128 stands for zero in the data rows.
Every row has a hidden score. How much higher is the second row's score than the first row's in each pair? 15 means about the same, 30 much higher and 0 much lower. The score is a weighted sum of the row's numbers plus the product of two more (or one squared), each taken from its middle value.
Array([180, 162, 57, 53, 126, 158, 120, 115, 82, 89])
Array([132, 134, 168, 124, 99, 102, 118, 123, 151, 142]) -> 11
Array([134, 67, 151, 96, 145, 111, 134, 136, 137, 124])
Array([77, 115, 160, 134, 132, 135, 142, 145, 128, 116]) -> 14
Array([159, 160, 124, 118, 120, 128, 104, 88, 235, 185])
Array([175, 199, 103, 120, 104, 212, 146, 141, 93, 82]) -> 11
Array([111, 127, 194, 86, 116, 126, 128, 129, 143, 135])
Array([115, 84, 90, 231, 210, 114, 73, 99, 155, 180]) -> 8
Array([143, 130, 108, 197, 192, 123, 44, 14, 143, 164])
Array([146, 125, 109, 188, 184, 135, 109, 116, 147, 168]) -> 5
Array([127, 102, 151, 141, 136, 147, 169, 176, 92, 88])
Array([94, 147, 149, 122, 36, 103, 123, 109, 156, 146]) -> 10
Array([145, 148, 161, 139, 138, 155, 187, 203, 73, 118])
Array([73, 116, 126, 150, 152, 143, 158, 166, 126, 129]) -> 16
Array([122, 105, 166, 125, 122, 146, 167, 172, 103, 96])
Array([189, 218, 99, 113, 103, 172, 176, 166, 107, 112]) -> 14
Array([130, 148, 142, 99, 85, 169, 185, 174, 88, 66])
Array([100, 121, 207, 73, 92, 136, 147, 151, 126, 112]) -> 19
Array([126, 145, 163, 135, 117, 54, 116, 120, 158, 147])
Array([116, 118, 119, 165, 159, 100, 92, 69, 163, 189]) -> 18
Array([66, 70, 131, 150, 154, 111, 85, 108, 165, 154])
Array([134, 122, 181, 102, 123, 119, 135, 137, 136, 124]) -> 16
Array([155, 115, 25, 207, 199, 131, 54, 117, 203, 179])
Array([156, 137, 175, 148, 136, 42, 127, 126, 152, 144]) -> 24
Array([123, 66, 122, 160, 157, 99, 109, 121, 154, 144])
Array([127, 109, 157, 146, 144, 56, 119, 123, 157, 147]) -> 15
Array([135, 126, 160, 128, 123, 141, 154, 159, 117, 107])
Array([107, 115, 158, 106, 118, 143, 158, 160, 113, 102]) -> 16
Array([96, 87, 85, 190, 194, 63, 68, 108, 130, 151])
Array([88, 148, 140, 139, 129, 125, 102, 117, 159, 146]) -> 11
Array([71, 121, 216, 140, 95, 124, 128, 126, 143, 130])
Array([139, 119, 197, 88, 133, 153, 185, 213, 108, 85]) -> 24
Array([123, 105, 134, 149, 150, 124, 137, 138, 133, 123])
Array([181, 163, 61, 93, 87, 162, 121, 122, 90, 87]) -> 13
Array([99, 107, 148, 137, 137, 100, 101, 71, 162, 187])
Array([120, 100, 187, 123, 80, 76, 130, 129, 141, 132]) -> 9
Array([101, 58, 117, 169, 161, 105, 122, 124, 150, 141])
Array([94, 92, 117, 168, 160, 109, 115, 119, 156, 145]) -> 15
Array([182, 167, 103, 64, 82, 165, 124, 105, 106, 48])
Array([25, 117, 210, 14, 139, 111, 125, 84, 178, 162]) -> 29
Array([159, 160, 124, 109, 94, 166, 188, 180, 88, 98])
Array([119, 91, 78, 166, 170, 85, 84, 96, 116, 133]) -> 21
Array([182, 165, 53, 126, 124, 170, 129, 127, 77, 72])
Array([82, 128, 177, 122, 81, 148, 170, 174, 100, 110]) -> 11
Array([164, 169, 116, 131, 135, 193, 158, 149, 57, 110])
Array([121, 119, 175, 123, 127, 129, 138, 140, 132, 123]) -> 14
Array([144, 119, 136, 148, 147, 121, 115, 110, 159, 150])
Array([149, 89, 64, 192, 203, 122, 113, 81, 146, 169]) -> 21
Array([94, 107, 87, 164, 168, 130, 49, 68, 179, 218])
Array([108, 66, 165, 68, 110, 151, 169, 178, 98, 38]) -> 16
Array([104, 132, 182, 122, 113, 95, 117, 118, 159, 147])
Array([168, 177, 111, 105, 67, 188, 162, 155, 62, 104]) -> 13
Array([154, 62, 123, 155, 156, 36, 25, 107, 151, 177])
Array([138, 149, 140, 89, 97, 89, 100, 85, 182, 227]) -> 12
Array([152, 157, 128, 88, 87, 168, 184, 175, 75, 95])
Array([98, 121, 177, 116, 129, 133, 140, 143, 129, 118]) -> 18
Array([134, 91, 132, 151, 152, 118, 43, 114, 231, 180])
Array([90, 131, 172, 111, 96, 161, 201, 190, 99, 84]) -> 15
Array([154, 123, 44, 162, 167, 102, 98, 67, 117, 133])
Array([190, 235, 76, 114, 119, 194, 150, 144, 46, 104]) -> 11
Array([161, 168, 119, 93, 29, 146, 165, 167, 124, 116])
Array([153, 145, 231, 132, 149, 142, 153, 158, 112, 32]) -> 24
Array([115, 43, 100, 200, 201, 62, 67, 118, 188, 168])
Array([160, 98, 91, 158, 163, 95, 108, 67, 121, 136]) -> 17
Array([169, 178, 108, 108, 127, 222, 150, 146, 61, 61])
Array([61, 130, 96, 159, 163, 108, 32, 48, 95, 136]) -> 16
Array([159, 156, 133, 63, 149, 176, 167, 170, 38, 50])
Array([138, 142, 150, 69, 65, 160, 192, 194, 84, 112]) -> 8
Array([137, 118, 153, 146, 124, 140, 153, 158, 91, 80])
Array([92, 92, 132, 151, 150, 117, 105, 101, 177, 160]) -> 17
Array([122, 83, 130, 152, 152, 137, 147, 152, 125, 112])
Array([163, 171, 118, 132, 25, 171, 175, 168, 32, 44]) -> 6
Array([199, 180, 88, 90, 43, 224, 148, 145, 43, 71])
Array([150, 150, 138, 79, 97, 154, 183, 212, 62, 115]) -> 19
Array([126, 140, 154, 133, 94, 163, 231, 187, 71, 87])
Array([130, 78, 114, 176, 173, 68, 88, 54, 149, 171]) -> 28
Array([77, 101, 79, 159, 166, 83, 61, 101, 117, 135])
Array([49, 122, 136, 149, 125, 61, 79, 68, 224, 189]) -> 14
Array([104, 61, 122, 162, 157, 89, 70, 65, 210, 185])
Array([119, 139, 153, 96, 118, 164, 214, 185, 101, 99]) -> 13
Array([198, 199, 58, 89, 89, 227, 149, 147, 106, 106])
Array([143, 149, 142, 52, 62, 145, 159, 165, 91, 92]) -> 14
Array([83, 113, 167, 138, 83, 143, 156, 159, 67, 54])
Array([86, 94, 87, 156, 160, 125, 110, 110, 110, 128]) -> 21
Array([173, 194, 102, 102, 119, 183, 164, 158, 86, 97])
Array([83, 96, 183, 116, 131, 149, 172, 193, 92, 72]) -> 17
Array([124, 132, 179, 129, 139, 142, 158, 164, 109, 69])
Array([202, 192, 85, 105, 109, 157, 207, 208, 88, 103]) -> 13
Array([152, 154, 133, 100, 124, 132, 139, 141, 130, 119])
Array([133, 116, 166, 127, 140, 121, 139, 143, 130, 124]) -> 14
Array([209, 179, 84, 114, 101, 171, 129, 125, 93, 92])
Array([103, 109, 107, 195, 190, 86, 114, 123, 160, 147]) -> 14
Array([194, 172, 97, 59, 71, 178, 133, 131, 96, 105])
Array([61, 124, 131, 151, 150, 145, 163, 169, 115, 104]) -> 15
Array([156, 158, 126, 90, 106, 147, 168, 173, 105, 108])
Array([213, 187, 79, 119, 21, 178, 133, 130, 29, 115]) -> 17
Array([141, 110, 79, 177, 183, 78, 51, 50, 139, 159])
Array([183, 231, 101, 113, 63, 171, 206, 169, 116, 70]) -> 4
Array([119, 128, 220, 128, 144, 117, 136, 139, 134, 121])
Array([111, 111, 176, 119, 115, 127, 134, 136, 136, 125]) -> 14
Array([128, 104, 133, 150, 151, 101, 97, 71, 168, 199])
Array([105, 94, 146, 144, 135, 136, 145, 148, 126, 113]) -> 10
Array([147, 106, 98, 199, 216, 69, 80, 63, 171, 204])
Array([160, 160, 123, 108, 108, 114, 117, 120, 155, 145]) -> 7
Array([108, 136, 172, 60, 139, 123, 116, 115, 161, 149])
Array([141, 146, 147, 112, 91, 109, 81, 94, 220, 185]) -> 8
Array([101, 111, 126, 154, 154, 78, 84, 74, 181, 208])
Array([76, 133, 174, 40, 151, 138, 146, 148, 120, 120]) -> 23
Array([224, 206, 93, 49, 104, 196, 142, 140, 111, 120])
Array([141, 141, 160, 94, 127, 138, 146, 151, 122, 110]) -> 14
Array([169, 179, 111, 112, 88, 186, 162, 154, 71, 96])
Array([92, 106, 69, 160, 165, 97, 87, 102, 115, 133]) -> 19
Array([111, 117, 158, 142, 111, 154, 188, 183, 112, 108])
Array([118, 131, 182, 130, 137, 124, 103, 42, 178, 162]) -> 19
Array([114, 92, 148, 141, 137, 148, 171, 177, 100, 70])
Array([148, 48, 81, 202, 200, 104, 81, 112, 157, 184]) -> 20
Array([152, 156, 130, 92, 98, 87, 103, 111, 166, 153])
Array([57, 106, 102, 199, 194, 130, 62, 86, 136, 155]) -> 6
Array([139, 139, 155, 75, 76, 155, 227, 202, 70, 114])
Array([139, 49, 92, 157, 166, 101, 29, 110, 74, 134]) -> 29
Array([91, 107, 170, 139, 84, 97, 114, 119, 159, 149])
Array([178, 162, 78, 91, 134, 157, 119, 112, 60, 47]) -> 20
Array([40, 129, 141, 149, 145, 145, 161, 166, 98, 117])
Array([125, 140, 161, 112, 111, 115, 118, 118, 155, 143]) -> 19
Array([154, 73, 40, 164, 168, 136, 14, 96, 130, 152])
Array([102, 102, 74, 167, 170, 82, 94, 80, 120, 136]) -> 15
Array([212, 189, 94, 79, 85, 177, 133, 129, 79, 103])
Array([143, 136, 184, 118, 131, 150, 174, 192, 104, 57]) -> 16
Array([174, 195, 100, 92, 93, 99, 87, 76, 183, 212])
Array([121, 134, 177, 101, 95, 103, 99, 98, 185, 165]) -> 13
Array([131, 141, 153, 122, 93, 113, 111, 115, 161, 149])
Array([145, 134, 171, 131, 115, 120, 132, 133, 138, 127]) -> 16
Array([152, 98, 112, 174, 167, 131, 71, 38, 153, 177])
Array([187, 224, 100, 48, 116, 164, 202, 204, 53, 111]) -> 11
Array([135, 127, 175, 136, 146, 142, 152, 154, 107, 82])
Array([110, 97, 112, 178, 174, 106, 74, 82, 136, 156]) -> 16
Array([174, 197, 102, 97, 87, 207, 144, 139, 96, 99])
Array([98, 95, 135, 147, 149, 105, 87, 99, 190, 196]) -> 16
Array([152, 128, 224, 44, 135, 130, 131, 134, 140, 127])
Array([100, 100, 122, 162, 158, 93, 89, 88, 135, 155]) -> 11
Array([235, 186, 69, 64, 64, 177, 134, 127, 68, 89])
Array([167, 174, 114, 57, 116, 181, 166, 160, 98, 93]) -> 20
Array([116, 81, 110, 182, 177, 106, 111, 113, 160, 149])
Array([66, 120, 107, 183, 179, 43, 96, 119, 146, 165]) -> 12
Array([110, 126, 164, 135, 131, 95, 98, 98, 182, 163])
Array([99, 110, 68, 158, 161, 93, 96, 92, 112, 132]) -> 17
Array([117, 141, 166, 125, 97, 136, 146, 149, 124, 115])
Array([64, 64, 110, 177, 172, 124, 47, 94, 171, 222]) -> 11
Array([120, 103, 119, 167, 164, 104, 89, 91, 176, 158])
Array([172, 191, 104, 125, 113, 133, 140, 143, 130, 117]) -> 13
Array([127, 135, 163, 118, 80, 84, 93, 81, 152, 176])
Array([142, 156, 128, 139, 91, 122, 104, 112, 176, 161]) -> 11
Array([102, 82, 123, 157, 156, 117, 126, 128, 145, 135])
Array([88, 128, 148, 121, 140, 120, 34, 83, 171, 200]) -> 10
Array([151, 69, 97, 162, 169, 114, 59, 111, 111, 138])
Array([96, 147, 144, 90, 123, 93, 84, 86, 183, 206]) -> 12
Array([114, 74, 91, 220, 220, 87, 107, 76, 178, 235])
Array([218, 180, 93, 110, 66, 175, 131, 127, 86, 105]) -> 6
Array([141, 104, 96, 212, 198, 91, 90, 92, 199, 192])
Array([161, 169, 118, 144, 136, 180, 167, 161, 108, 85]) -> 15
Array([103, 90, 139, 147, 146, 101, 86, 82, 172, 209])
Array([84, 98, 116, 172, 166, 128, 115, 113, 152, 141]) -> 12
